[151 148 104 127  88 158  81 149] -> M
[155 158  90 157 140 175  81 148] -> X
[151 148 104 127  88 158  81  83] -> A
[151 148 104 127  86 120 126 100] -> K
[155 158  90 157 102 164 105  99] -> B
find: [151 148 104 127  86 120 126 100]
K
find: [155 158  90 157 102 164 105  99]
B
find: [158  90 157 102 164 105  99]
B
find: [ 90 157 140 175  81 148]
X
find: [158  81 149]
M

[106 137 118  71 162]  linud
[112 142 138 131  84]  dazu
[110 147 108  69 158]  taror
[151 130 125 184 150]  zirov
[116 160 150 142  88]  zusag
[104 127 123  73 162]  rori
[111  81 151  89 156]  sule
[123 127  73 104 118]  zibas
tail: [106 137]
[118  71 162]
find: [ 71 162]
linud
find: [111  81]
sule
find: [104 127 123  73]
rori
find: [138 131]
dazu
find: [110 147 108  69]
taror

[136 139 140 128 133 138 143 138 137 132 137 126 111 132  95 152] : S
[148 110 117 130 132 126 140 113 139 132 131 130 131 144 145 135] : G
[121 134 149 167 153 117 135 106 120 114 145 165 146 118 112 117] : Q
[149 115 119 121 130 162 117 133 120 113 130 103 100 138 108 125] : J
[110 144 158 180 165 123 140 113 139 133 153 164 146 111  99 118] : R
[138 114 118 140 130 123 127 111 129 121 126 136 130 126 141 121] : W
[165 146 115 112 137 137 118 117 127 122 130 128 141 133 142 109] : C
find: [165 146 118 112]
Q
tail: [120 113]
[130 103 100 138 108 125]
tail: [140 113 139 133]
[153 164 146 111  99 118]
find: [146 115]
C

[100 104 145 161 150 153 128 125 175 152 156 167 140 166 129 104 133 152
 133 132 106 125 134 169 142 157 147 149] = Zaval
[125 116 155 132 130 128 124 132 135 161 124 130 115 110 149 124 110 133
 146 101 114 113 109 133 143 116 126 132] = dib
[142 137 119 118 108 122 120 116  86 115 109 131 110 132 112 140 136 130
 120 128 140 132 130 128 107 136 122 131] = danan
[119 135 145 161 150 154 128 122 119  76 128 118 116 110  93 123 136 119
 101 148 135 136 141 120 107 126 129 119] = Pama
[145 136 143 114 129 112 130 141 135 162 129 100 140 104 165 139 127 113
 146 130 137 131 120 100 153 112 117 117] = gilar
[121 117 135 140 125 121 133 134 161 151 151 132 132 121 157 124 148 127
 139 153 132 140 145 130 155 151 133 133] = Tagep
[151 131 133 106 106 106 116 120  93 131 106 109 121 117 135 139 125 121
 133 112 134 126 110 105 124 116 111 123] = siz
find: [104 133 152 133 132 106]
Zaval
tail: [145 161 150 153 128]
[125 175 152 156 167 140 166 129 104 133 152 133 132 106 125 134 169 142
 157 147 149]
find: [121 117 135 139 125 121 133]
siz
tail: [135 161]
[124 130 115 110 149 124 110 133 146 101 114 113 109 133 143 116 126 132]
find: [148 135 136 141 120]
Pama
tail: [116 110]
[ 93 123 136 119 101 148 135 136 141 120 107 126 129 119]

